grid = [132 157 134 122 115 100 146 125 132 151 117 149]
The entry just left of the smallest entry: 115
The entry just right of 125? 132
The entry just right of 115? 100
The entry just left of the largest entry is 132

Questions about the row below.
1) Which number is the entry just right of 99?
2) Which number is the 1st entry from the right?
[124  99 118 150]
1) 118
2) 150

W =
[[144 119 110 129 116 127 113 121]
 [134 140 146 136 143 136 127 143]
 [125 129 150 136 147 141 131 126]
 [122 121 118 134 107 146 117 125]
 [136 106 111 120 132 128 125 115]
 [112 150 133 122 124 132 111 128]
 [124 121 118 130 104 125 127 109]
 [135 142 148 133 130 126 119 109]
 [139 130 134 130 107 118 108 131]
 [127 120 120 144 120 134 153 125]
 [127 123 149 116 115 123 118 113]
 [146 118 130 115 125 121 130 149]
 [136 134 132 123 115 120 154 137]]
The largest entry in the last column?
Answer: 149
The last entry, reading row by row: 137
The top-left entry?
Answer: 144
The top-right entry?
Answer: 121
The entry just right of 147 is 141
The entry just right of the smallest entry: 125
The first entry in the row that holds the smallest entry -> 124
The largest entry?
Answer: 154
The top entry of the column that holds the smallest entry?
Answer: 116
The entry in the bottom-left corner?
Answer: 136
The smallest entry in the first row?
Answer: 110
The entry directly below the smallest entry: 130
The entry just right of 142 is 148
The entry just left of the largest entry?
Answer: 120
The 5th entry from the end, reading row by row?
Answer: 123
The last entry of the smallest entry's row?
Answer: 109
The fourth-last entry, reading row by row?
Answer: 115
The entry directly below 139?
Answer: 127
The top entry of the column that holds the largest entry: 113
The second entry on the main diagonal -> 140
The second largest entry is 153
The entry just left of the smallest entry -> 130
The 3rd entry on the main diagonal is 150
The entry directly above the smallest entry -> 124

126  130  144  141
124  131  151  145
125  129  137  130
The largest entry in the first column: 126
Report the second-last entry, reading row by row.
137
The 3rd entry from the end, reading row by row: 129
The entry in the top-right corner: 141

[[149 109 146 148 118 148 144 108 150 151 152 128 140 153 150 155]
 [128 108 127 112 112 142 135 109 111 133 150 109 131 109 137 149]
 [111 145 111 109 147 108 107 147 109 108 108 151 110 126 112 115]
 [122 114 112 110 110 112 117 108 105 121 136 108 133 106 109 138]
 [155 102 152 148 109 150 150 108 135 147 146 111 148 134 150 146]]
The fourth entry from the end, reading row by row: 148
Which number is the bottom-left entry?
Answer: 155
The bottom-right entry is 146
The entry directly above the smallest entry is 114
Which number is the entry just right of 118?
Answer: 148
The 1st entry, reading row by row: 149
Which number is the third-last entry, reading row by row?
Answer: 134
The largest entry in the last column -> 155
Which number is the entry just right of the smallest entry?
Answer: 152
The smallest entry in the first column -> 111
Which number is the third entry, reading row by row?
Answer: 146
The 2nd entry in reading order: 109
Which number is the third smallest entry?
Answer: 106
The entry directly below 107 is 117
Which number is the smallest entry in the last row?
Answer: 102
Which number is the smallest entry in the first row?
Answer: 108
The 5th-last entry, reading row by row -> 111
